Each path is a new rotation, seen through one point. The rows after it are directions, each followed by how far the rotation turns it, in deg/step (0 if it stays put).
Each turn is a multiple of 5 degrees from 10 to 175, or 0.
Each row of a path follows its step; steps can be skipped.
Path 1:
step 0: [  3 -17 -16   5   9  40   8  -9 -27 -14 -11 -15  -5  13 -15  -2 -11 -19
   3 -10  -3   2  -6 -20 -13  12 -23 -10  -8  -3 -27 -29  -7   7   4  -2
  14   0  16 -12 -29  14 -14  -6  -9  10   1  19  -7   3  24 -14   5 -27
  -5 -11  14 -24   8  -1 -12 -18   3  -8]
step 4: [ 15   7  -5 -20  12  10  10  17  10 -10 -15  -7   7  -6  -8  11  17  32
   0 -15   2  15  17  20   4 -15 -29   0 -16  -7  15   2 -11   8  -8   6
  -2  11  -2   6   9 -23  29 -18  23 -23  -9  22 -21   5 -13  15   3  12
 -16   0  -7  -4  28  20   2  12  16  18]
step 7: [ 28 -18   2 -20  20  14  13   6  11   0 -20 -20  -2  -8 -20  -3   6   8
  -9  14   0   0   3 -13  -2  -4 -12  -7  29 -23  -5   4 -34 -19 -18   1
  -8  12  18  -3   1   0  26  -6   8 -20   2  10  18  31  19  20  14  16
 -14   4 -17   5 -11  -2  -5 -18  14  -5]
step 8: [  3   5  32  -5   6  10   2   1  27   1  35   2 -11  45  15 -18   3  -8
  21   2  11   2  -8 -16 -12  19   6 -14  -8  11  -6 -17  -6  -5 -16 -15
 -21   6  -7  10   6 -14 -21   6 -22  21 -16 -14  -5   4 -17   4   1  16
  -7  13   1 -15 -13  17   4  -5  22   0]
step 10: [-24   9 -10   1  10  -6   1   7  -9 -11  -8   1 -15  19   7  -1  20 -32
  -5   6  -1  26   0 -24 -10  12  18   9 -10  -8 -11  -5 -11 -23 -24   0
 -24  16  20 -19   8 -24  18   6  11 -19  11   4  18  17  28  11  23   2
 -19  17   8   7   5  14  -9  -5  -1  -2]
step 12: [  8 -19 -12  -1   8 -13  -3  -5  -3 -16 -13  -1 -39  14  -2   9  27  11
   5   7   6   4  20   8 -22  -3   2 -13  39 -13 -19   8   1  -2   5  18
  18  -2   1   4   9  32  11  13   9   9   9  -2   3  -2   7  15   4 -24
 -27   3 -13   0 -15  22 -22  -5 -24   3]
step 16: [  6   3   1  19  12 -11   4  10  -3 -14  13  21  -5   0 -22  -7 -19 -10
  17 -32   5  -3  -8 -10  23  -8  -9  -8 -22 -13 -25 -15  16  15   0  -5
  -1   8 -19 -18  -9  23  -6 -22  14 -26  -2   3  11   1   9 -25   1 -10
  16   9   2  -7  36  29   5  -4  16   2]
[ 0  0 12 -1 -4  3  0 -5 -5  0  5  3 -2 -4  6 -7  1  0 -1  8  7 -1  9  4
 -1 -4  0 -4 -5  8 -1  3 -9  0 -5 -2  2  0  1 -2 -4  3 -1 -1 -5  0  7  1
  1 -3 -4  3 -2  0 -1  2 -2  4  0  1  4  2  2  6] | 115
[ -1   8  -2   2  -5   4   0   4   2  -4   0   1  -2   1   1  -1  -6  -1
   3   1  -5   3   0  -1   1   9   2  -5   1   0   6  -5  -5  -2   3  -3
 -10  -4  -1  -6  -1   2   0  -7  -7   7   1   2  -1   2  -2  -5   1  -4
  -1   9   3   5  -3   2   1   5  -6  -3] | 145
[ 4  0  4 -6  5  7 -2 -3 -1 -3 -8 -3  1 -7  2 -2 -1 -1 -4 -3  0 -6  1  1
  9 -4  4 -9  1 -7 -2 -3  5  1  8  2  4  5  2  1 -5  2 -2 -6  2  0  5  2
  4  6 -1 -8  5  0 -3  1  0 -2 -2  2  1  2  3  1] | 155
[ 5  5 -3  0  1 -2 -4  1  1 -1  4 -1  5 -1 12  4  2 -1  9  2 -3 -5  4  2
  3 -1  0  4  6  0  0 -4 -1 -4  0  4 -6  4  2 -1 -2 -1 -9  0  4  1  2  5
  0  0  0  2 -9 10 -6  0  3 -5  4 -2  5  0  0  2] | 65
